(in the rows, 128 means zero)
The same turns and mirrors carry the whole set onto itself, and each row onto the other rows of its family. Which rows share a family with each named row? Give them in list order.
These 16 rows form 4 families of 4 rows each.
dobob: [117 100 154 144 118 144 136 112]
gono: [120 129 121 139 128 147 181 138]
Sazat: [114 124 117 139 129 137 176 123]
pagez: [116 155 148 125 118 134 103 137]
naz: [114 141 143 126 121 140  95 129]
Dulaf: [117 121 114 137 118 141 175 128]
gubof: [119 133 116 128 161 111 127 147]
Nufa: [120 145 150 113 121 134 102 135]
vod: [119 153 134 140 159 125 133 160]
zomu: [124 107 172 145 115 137 148 127]
pugef: [122 104 159 140 110 159 138 124]
dudam: [120 153 117 139 161 130 137 149]
Kure: [113 135 139 137 120 134 182 132]
Tareb: [105 137 132 112 124 125 102 127]
dumab: [116  92 147 139 120 151 138 123]
loni: [126 149 130 126 160 122 141 158]

Same family as Tareb: gubof, zomu, Kure
Same family as dudam: gono, naz, pugef
Same family as dumab: pagez, Dulaf, vod

The same turns and mirrors carry the whole set onto itself, and each row onto the other rows of its family. Which rows share a family with each named row? Give them in list order.
These 18 rows form 3 families of 6 rows each.
Pitu: [146 123 114 100 149 116 124 118 139 137 113 145 119  97 139 127 157 151
 147 136  92 135 116  87 137]
lop: [142 146 112 118 131 119 130 132 147 128 136 129 164 124 125 115 133 112
 130  97 136 167 118 121  99]
Nutal: [126 143 142 105 104 128 123 126 121 146 143 143 138 133 134  99 145 147
 138 161  96 162 150 110 146]
vigu: [147 130 134 108 153 109 125  94 162 135 127 136 136 101 149 133 160 147
 133 125  95 125 123  89 124]
Dum: [150 157 117 120 143 121 143 131 147 122 142 135 157 121 127 133 120 114
 136  92 133 161 126 105 114]
ramo: [113 131 135 140 125 153 141 162 111 121 137 112 136 159 113 112 129  98
 115 143 116 137 137 143 126]
vatot: [129 104 149 130 154 109 121 119 103 106 158  96 126 118 125 116 138 121
 123 157  84 116 155 126 146]
povev: [132 107 149 122 139 118 136 132 103 119 128 105 108 143 120 114 143 104
 125 170  86 107 157 110 134]
ziv: [103 144 130 155 132 141 134 158 119 123 135 111 151 137 125  87 119 103
 110 136 109 135 127 138 107]
nidu: [148 139 146 123 113 127 134 137  97 139 133 142 147 156 124 108 143 140
 136 156  91 150 145 116 147]
lora: [122 133 131 127 162 129 136 118 174 123 127  89 121  92 132 139 152 101
 117 120 126 112 117 114 117]
suv: [124 145 131 118 153 132 126 147 161 131 131 108 107 100 131 162 129  95
 130 115 123 105 135 105 115]
kar: [126 107 153 132 142 118 131 117 101 109 147  89 102 111 119 126 140 121
 136 156  86 112 150 117 128]
velu: [137 163 120 129 132 133 133 123 161 125 133 129 158 112 148 127 153 131
 130  96 135 150 112 126 112]
Bupof: [127 140 147 112 106 121 104 139 117 139 157 133 143 139 146 106 150 144
 132 155  98 151 149 129 155]
Mip: [127 131 142 121 159 131 126 138 147 140 120  86 117  87 132 152 135  95
 129 120 118 105 138 119 106]
Rido: [148 132 118 105 155 110 133 125 146 130 119 142 113 109 150 128 143 133
 145 127  99 131 108  67 133]
Ketes: [103 133 134 146 142 138 129 161 117 123 142 100 149 137 143  83 128 103
 107 146 111 138 122 139 136]

Same family as povev: vigu, ramo, nidu, lora, velu
Same family as Mip: Pitu, lop, Nutal, ziv, kar

The same turns and mirrors carry the whole set onto itself, and each row onto the other rows of its family. Which rows share a family with each named row? Give them in list order.
These 28 rows form 7 families of 4 rows each.
sefe: [135 111 164 130 116 153 103 125 108 134 131 137 141 116 137 112 180 113
  94]
Fivum: [142 120 120 113 132 170 131 110 133 142 110 127  86 170 138 172 182 154
 155]
Ven: [135 119 128  95  95 178 106 111 130 104 102 135 148 156 141 151 160 130
 134]
Zizo: [137 128 138 103 104 195 115 112 136 108 114 134 147 164 141 153 154 135
 136]
fug: [147 123 107 114 117 171 139 110 135 146 119 118  93 178 141 174 180 148
 145]
Nere: [140 128 109 113 122 156 129 110 126 131 110 133  83 178 137 159 188 150
 152]
Zuval: [160 112 141 131 140 129 131 125 102 169 133 115 103 137 112 139 198 127
 105]
kufak: [136 117 105 106 128 167 126 103 132 140 119 122  93 172 128 164 181 157
 150]
vin: [137 100 159 135 112 151 113 128 117 143 133 123 161 127 144 126 179 107
  95]
zuz: [136 129 129 117 104 189 108 113 136 102 104 139 141 162 151 157 164 136
 129]
Fupes: [153 116 136 145 142 133 136 128  99 177 121 111 107 139 126 138 192 130
 101]
birig: [151 122 108 121 122 163 128 112 131 139 116 135  85 174 141 167 172 152
 153]
boter: [148 107 145 142 143 137 126 132  99 174 124 115  93 138 122 140 194 123
 108]
Zemov: [149 101 156 127 118 158 106 134 110 139 138 131 154 125 144 114 184 108
  97]
Nopub: [135 122 111 115 127 160 125 109 135 149 125 123  84 171 135 169 182 160
 147]
Kufo: [140 115 157 126 121 164 106 120 109 135 134 133 158 123 151 123 189 107
  90]
dolus: [127 122 136 100 104 189 104 119 139  99 109 136 134 163 141 154 160 136
 125]
maru: [146 102 135 128 144 130 129 134 102 176 136 112 105 143 123 132 192 128
 102]
zan: [145 108 142 153 142 131 140 135 109 166 127 115 100 153 127 131 196 129
 104]
naka: [159 101 143 141 142 135 134 139  97 167 131 119  97 145 127 129 196 134
 109]
gak: [154 112 138 137 144 138 140 129  95 170 118 116  97 144 124 141 197 137
 101]
kip: [140 120 165 137 120 157 108 130 110 141 131 131 151 125 152 127 184 106
  87]
Meb: [128 125 135 104 103 188 102 119 141 105 111 127 143 157 139 151 149 129
 126]
rapa: [143 121 124 109  98 189 106 118 142 109 107 141 142 156 145 153 150 130
 136]
Vode: [124 123 133 111  98 198 114 118 136 108 104 135 133 157 156 150 156 135
 130]
ruz: [149 125 104 121 126 167 129 102 128 139 107 123 100 172 139 173 181 157
 149]
bani: [140 116 163 128 114 160 107 122 103 146 143 130 148 129 138 119 175 103
  94]
domab: [130 107 160 124 121 150 105 139 111 141 136 132 145 129 141 115 182 108
  88]

Same family as maru: zuz, ruz, domab
Same family as Fupes: kufak, dolus, kip
Same family as Zemov: birig, naka, rapa
Same family as vin: Ven, Nere, zan
Same family as bani: Fivum, Zizo, boter
Same family as Meb: Nopub, Kufo, gak

